0: [129 128  96 137 108 105 145  87  96 127 134 128]
1: [126 125 177 117 157 161 105 124  99 158  99 147]
2: [124 123 157 106 202 225 169  66 118 144 112 137]
3: [128 132 148 122 133 141  80 133  95 144 114 136]
4: [128 130  50 141  88  70 115 121 111 104 143 115]
5: [125 126 165 111 180 176  22 207 108 162  96 147]
6: [132 131  63 142  96  96  94 172 122 115 143 119]
7: [126 135 201 125 117 104 130 187 168 147 112 134]
8: [127 121 159  98 229 250 130 109 117 141 118 138]
9: [128 127  50 141  89  78 108 127 111  98 148 104]
10: [126 125 196 110 191 208 157  89 122 146 102 151]
11: [129 122  71 136  97  99 122 157 135  89 162 105]
12: [128 139  86 149  50  28 160 125 169 122 140 123]
13: [125 125 173 119 170 176 155 140 168 142 119 141]
14: [128 127 105 129 119 113 165  64 100 108 142 115]
15: [127 132 165 131 114 115  71 213 159 147 112 138]
16: [126 122 178 109 199 205 165  81 129 162 107 152]
17: [127 126 160 114 178 195 112 120  95 147 112 136]
18: [126 124 196 112 173 191 125 133 145 157 102 141]
19: [127 120 137  98 226 255 142 104 118 132 120 134]
20: [128 128  98 140  83  64 106 163 132 106 144 115]
21: [129 127 123 111 209 204 142  69  98 111 138 117]
22: [128 126  99 122 137 149 124 144 136 129 125 128]
23: [127 126 153 105 205 220 140  85 103 123 128 126]
24: [126 128 167 133 126 125 105 158 136 141 123 133]
25: [128 126 118 126 131 129 166  61  98 117 145 119]
26: [128 139 118 148  72  54 134 140 167 123 131 126]
27: [129 131 107 143  75  62  93 179 173 117 136 118]
28: [127 128 137 130 118 116 127 118 123 145 115 133]
29: [126 125 149 109 192 217 132 134 135 139 118 134]
30: [126 126 174 109 184 189 114 139 132 147 121 135]
31: [127 145 167 134 119 116 195 105 160 149 105 146]
32: [128 126 139 121 154 166 126  91  80 139 122 132]
33: [126 124 149  94 234 255 145  61  89 117 135 123]
34: [127 135 202 122 112 115 106 202 156 137 108 143]
35: [126 126 153 113 179 197 163  82 127 141 115 135]
36: [128 129  72 139  89  75 121 116 112 113 150 120]
37: [127 125 130 109 166 184 233  91 189 133 134 128]
38: [128 125 149 124 129 144 106 158 121 154 104 148]
39: [125 137 185 132  95  88  69 191 130 142 117 135]
40: [131 126  69 130 122 115 205  38 110 116 145 127]
41: [127 144 154 142  78  67 165 159 191 127 124 131]
42: [128 129 127 134 106  94 105 157 161 125 127 127]
43: [126 124 189 123 144 142  96 141 113 163  93 154]
44: [135 125  53 140  93  89 129 104 104 108 148 113]
45: [126 120 134  98 225 255 139 112 121 133 120 134]

[127 123 178 120 164 168 118 107  99 173  97 151] 1 17 43
[126 124 129 117 166 181 155  82 116 131 123 129] 35 32 21
[128 127 100 130 116 113 172  57  96 107 143 113] 14 25 0
[134 126  52 140  89  84 144  90 109 109 147 114] 44 36 4
[125 127 168 119 171 177 170 143 185 128 127 134] 13 18 29
[129 128 127 133 106 103 114 153 159 124 131 122] 42 24 28
[128 129 146 110 211 206 113 109 110 119 132 122] 23 29 17
[129 127 157 120 163 169 163 142 187 124 126 127] 13 30 18
[132 126  58 131 120 106 106 143 128  78 163  98] 11 9 6
[130 128 101 153  70  59 121 165 130 120 140 123] 20 26 27
[128 129 103 135 116 116 141 108 116 108 145 115] 0 14 36
[128 131 149 137 104  92  62 190 114 146 114 139] 39 15 24
[127 123 150 122 143 144 110 138 118 160 111 148] 38 1 3
[127 132 133 131 112 106 102  98  77 102 150 113] 0 14 28
[131 124  75 127 135 132 237  10 112 121 139 131] 40 25 14
[131 126  69 133 110  93 103 153 131  83 159 102] 11 6 9
[127 125 170 114 152 171 104 105  93 158  95 152] 1 17 43
[130 126 119 139 103 106 137 134 126 126 134 126] 28 42 0
[128 120  68 135  99 105  99 186 138  77 175  96] 11 6 20
[129 130 146 135 113  99  65 180 104 147 113 138] 39 24 15
[129 126  86 142  80  60  90 179 139  95 151 108] 20 27 6
[128 126 134 118 160 165 154  93 131 144 117 138] 35 32 13
[124 132 169 131 119 126  24 242 139 138 119 133] 15 39 5
[128 135 129 138  82  68 100  99  75  85 167 101] 36 9 44
[126 128 155 120 167 169 164 142 183 127 128 132] 13 29 30
